128 stands for zero in the data rows.
Here are some points:
[150 122 140 127 123 117 109 106 153 124 125 117  81 162 118 117 122 124
 125 109 130 113 132 108]
[125 132 150  88 109 119 147 135 100  94 148 111 132 140 139 164 124 110
  98 124 110 129 118 128]
[135 145 120 115 108 120 138 144 112 139 139 115 137 103 134 131 122 109
 131 102 115 124 116 117]
[ 83 147 112 102 163 126 174 110 128 144  99 135 135 146 106 137 121 129
 110 118 150 126 118 179]
[159 119  97 108 164 116 127  95 113 141  99 158 134 119 114 110 122 140
 106 145 147 135  88 150]
[ 93 167 137 139 136 119 133 145 135  92 121 110  82 129 119 104 121 114
 166 116 155 120 115 112]
[147 153 110  88 111 142 111 112 152 132 140 111 135 148 130 117 125 120
  96 133 141 147 110 117]
[132 160 152 144 111 120  97  88 167 136 135 112  83 158 133 117 124 114
 151 129 111 123 114 125]
[154 158 106 144 146 119 123 112 168 116 100 124 134 134 105  96 123 130
 151 106 159 113 133 117]
[132 139 109 122 106 120 109 160 155 121 137  93 136 151 137  98 122 119
 116 162 102 138 119 129]
[118 149 133 134 117 200 191 167  66 167 130 102 131 158 129 158 124 120
 132 133 126 137  97 143]
[ 92 166 143 157 167 128 162 141 128 163 105 125  81 143 100 146 127 142
 166 108 149 107 146 176]
[123 140 166 138 128 200 193 119  71 184 117 134 135 148 122 192 249 213
 121 123 135 114 130 159]
[136 168 103 103 129 118 159 154 116 167 119 112 136 102 115 122 124 118
 121 118 129 126 109 100]
[ 96  95 101 164 170 117 147 106 106 155 102 141 135 100  96 103 125 151
 150 120 167 123 119 158]
[160 140 132 128 163 118 128 116 148 115  98 146  82 167  87 105 123 154
 136 125 172  90 180 160]
[125 104 146 167 118 118 105 124 120 110 140 120 162  92 142 146 123 108
 153  98 111 129 113 102]
[133  88 136 163 104 119  99  98 124 112 148 120 165  82 146 125 124 110
 149 120 104 153 125 126]
[ 90 124 143 122 165 118 147 124 134 126  77 210 136 155  90 135 124 148
 108 210 168  85 189 178]
[116 158  98 149 109 119 116 149 119 154 144 119 135 101 141 105 123 116
 165  99 119 145 122 135]
[ 96 106  85 166 129 126 112 109 128 116 154 132 135 104 154 103 121 128
 162 120 109 171 111 115]
[139 160 153 119 118 119 132  96 159  91 168 142 133 136 180 126 122 116
 146 132  91 159 123 102]
[159 153 146 126 110 118 117 129 130 118 142 108  82 114 143 142 124 122
 145 130 104 142 124  97]
[160 102 100  91 113 118 141  87  74 117 148 139 135 160 141 149 123 114
  82 116 123 146 131 123]
[128 115 117 103 121 120 110 154 113 130 134 128 136  97 112 135 122 129
  93 107 154 104 146  96]
[146  90  94 147 142 117 124 141  91 167 119 110 134 108 109 108 247 240
 118 138 149 127 115 116]
[ 96  94  93 114 140 119 106  95 144 126 121 114 135 146 112 106 125 128
  98 110 145 122 111 116]
[164 157  86 143 136 120  94  96 158 124 107 124 138 139 101  88 124 141
 150 113 149 116 126 125]
[ 84 167 161 130 143 126 140 128 148 105 114 133  82 173 107 120 122 130
 143 108 154  93 172 133]
[ 90 151 129 134 148 128 121 105 153 114 100 142 135 160 103 126 124 143
 147 117 153 106 132 145]
[103 114 139 156 153 121 130 163 168 149  99 148 138 142  98 108 121 137
 160 134 153  99 147 139]
[130 117  99 153 118 119  91 151 161 136 138 108 136 150 131 108 124 117
 129 111 115 155 129 118]
[132 103 167 122 106 118 114  95 144  97 148 142  82 137 144 129 123 107
 113 132 114 119 120 119]
[144 105 117 107 103 118 103 133 142 105 155 130 133 106 148 131 125 116
 109 126 101 172 118 119]
[140  94  87 143  94 117 137 161 151 138 161 149 161 127 162  75 125 116
 130 146  99 160 125 126]
[167  98 116 157 177 118 121 124 142 126  65 215 137 149  90 103 125 159
 138 220 148  97 177 177]
[116 105 163 121 112 119 100 135 144 113 157 135  84 103 149 139 124  96
 103 114  92 125 116 100]
[125  91 161 123 124 117  98 106 149 118 131 114 132 147 129 122 123 105
 117 125 126 120 115 103]
Here are 31 more points, each followed by its number:
[154 133 109 139  99 117 107 107 144 105 147 111 136 102 157 103 124 111
 145 135  93 158 123 136] 0
[141 107 137 157 149 117 125  86 113 128 116 124 136 111 122 119 122 135
 144  97 138 119 123 123] 1
[122 113 130  98 113 200 140 149 100  93 150 136 133 145 151 159 123 125
  84 123 102 132 103 115] 2
[117 150  87 170 135 118 135 133 129 142 127  92 137 111 134  93 123 121
 169 172 124 148 113 114] 3
[118 122 154 100 130 120 161 139 108 172 128  84 161  96 129 152 124 113
  92 175 134 113 132 145] 4
[120  93 112 110 104 118  99 165 129 134 154 123 133 112 151 118 124 128
 114 107  99 162 121 111] 5
[114 166 161 140 112 200 170 129  75 151 145 115 132 175 152 197 123 109
 142 104 109 145 111 167] 6
[142  91 105 116 100 118  92 110 147  95 153 138 132 119 158 125 122  99
 105 130 104 166 109 121] 7
[110 156 139  99 111 117 126 160 109 133 138 103 131 110 136 142 123 127
 116 145 118 125 107 100] 8
[165 151 129 120 171 116 156 130 140 109  66 210 137 152  88 122 123 136
 120 212 156  81 209 188] 9
[ 98 113 111 157 163 120 124 116 144 102 104 125 139 166  86  99 123 155
 148 116 161  97 166 123] 10
[129 120 104 129 110 120 111 160 171 123 127  93 136 160 117  90 123 119
 104 164 163 140 100 136] 11
[134 119 113 131 124 119 112 144 147 140 141 123 135 127 140 108 124 124
 122 118 114 151 117 113] 12
[100 138  96  94 122 125 146 100 152  95 125 114 138 138 134 118 125 126
 112 128 104 146 110  88] 13
[ 91 159 115 128 151 125 149  97 160 125 106 132 132 145 107 100 124 126
 149 108 160 127 106 126] 14
[ 99  96 153 139 146 126  95 167 160 123  98 158 138 148 102 115 122 140
 125 144 155  99 147 132] 15
[116 143 130 103 111 119 107 157 130 100 141 126 133  94 129 158 123 125
 129 104 113 123 120 115] 16
[160 144  94  94 112 119 147 100 112 127 138 108 134  93 122 120 124 128
 104 122 125 129 109 116] 17
[124 115 153 128 121 201 159 125  87 135 149 119 162 149 156 173 123 117
 121  96 106 143 102 155] 18
[154 154 120 149 100 119 112  94 152 114 136 111 136 150 127 122 124 113
 155 136 119 126 107 115] 19
[162 166 112 143 129 117 115  92 148 117 113 122 136 157 120  97 124 114
 156 118 122 115 123 132] 20
[120 121 156 115  77 119 118 119 133 103 177 155 131 103 179 126 123 127
 126 146 113 155 120 126] 21
[125 105  87 103 106 119  92 172 126 132 145 120 136  99 148  98 123 123
 108 104  92 152 107 125] 22
[ 87 118 124  88 138 118 136 109 109  82 116 127 135 112 108 156 122 143
  96 106 160 105 143 137] 23
[149 105 155 134 114 199 164 120  74 158 124  95 162 147 124 192 122 133
 119 151 118 105 143 184] 24
[ 95  91 130 169 130 126 122 141 127 134 125  96  82 107 118 120 121 124
 160 149 136 120 107 102] 25
[117  89 166  88 112 116 103 119 108 119 154 129  83 137 145 164 125 125
  70 120 116 135 118 129] 26
[160 123 158 125  94 119  93 160 131 130 161 137 163  88 175 156 124 126
 134 126  75 154 114 110] 27
[149 139 141 101  96 117 118 110 127 136 165 147 162 106 161 154 122 106
 110 147 100 151 110 105] 28
[137 113 114  95 118 120 130 143 104  81 147 125 131 118 146 144 124 126
  94 114 103 152 119  95] 29
[ 87 105 101 159 117 118 109  98 111 163 156 136 136 115 156 106 124 118
 152 128 108 167 121 124] 30
Which of these numbered points is nearest to each point below, ignoring the 2 directions in which the first points spread most? Its number follows each.
[ 83 103 137 109 151 128 131 109 119  96 105 144 132 106 104 149 122 142
 104 124 150  98 161 165] > 23
[156 143 116 131  91 121  94  92 138 137 153 123 164 101 163 111 123 100
 129 114  98 172 113 136] > 0
[ 94 158 140  93 172 119 167 135 113 153  94 154 138 128  92 150 249 238
 111 144 165  86 175 166] > 16
[133 106 121  93 111 118 111 138 133  80 145 117 134 104 121 141 123 108
  95 120 137 123 105  89] > 29
[124 165 137 166 108 119 134 130 133 134 158 121 131 104 170 119 122 130
 165 104 106 172 112 112] > 0
[109 152 103 162 110 127 127 142  99 157 146 136 136 130 146 123 123 117
 155 134 109 156 126 112] > 30
[ 88 109  96 108 180 127 143  94 146 112  78 198 137 150  85 116 123 152
 104 194 162 113 143 190] > 7
[156 141 161 165 110 120 121 126 145 130 128  99 133 149 125 140 126 107
 171 147 133 117 128 126] > 19
[166 166 167  89 125 118 165 180 114 124 136 113 131  89 127 189 124 117
 119 124 140 111 136 166] > 16
[152  90 143 101 166 119 128 103 105 137  93 151  84 117  97 143 125 141
  82 139 166 106 141 156] > 26
[162  97 121 144 105 119 116 115 153 121 147 122 164 138 139 106 126 113
 122 100 107 144 127 119] > 12
[162 105 154 136 161 118 114 152 154 115  91 146  82 153  85 127 123 141
 133 129 174  76 214 166] > 5
[151 160 164 101 167 117 165 132 103  86  92 169  81 114  82 153 125 157
 112 163 174  74 210 155] > 29
[113 158 125  94  90 200 141 156  88 105 174 159 130 150 185 173 124 135
 115 141  96 178 125 124] > 2
[107 144 144 116 111 119 109 162 151 112 152 127 132 133 149 133 121 114
 146 100 106 146 124 111] > 16
[103 135 150 162 116 119 108 168 154 111 126  97  84 144 127 130 123  99
 163 155 134 128 111 103] > 25
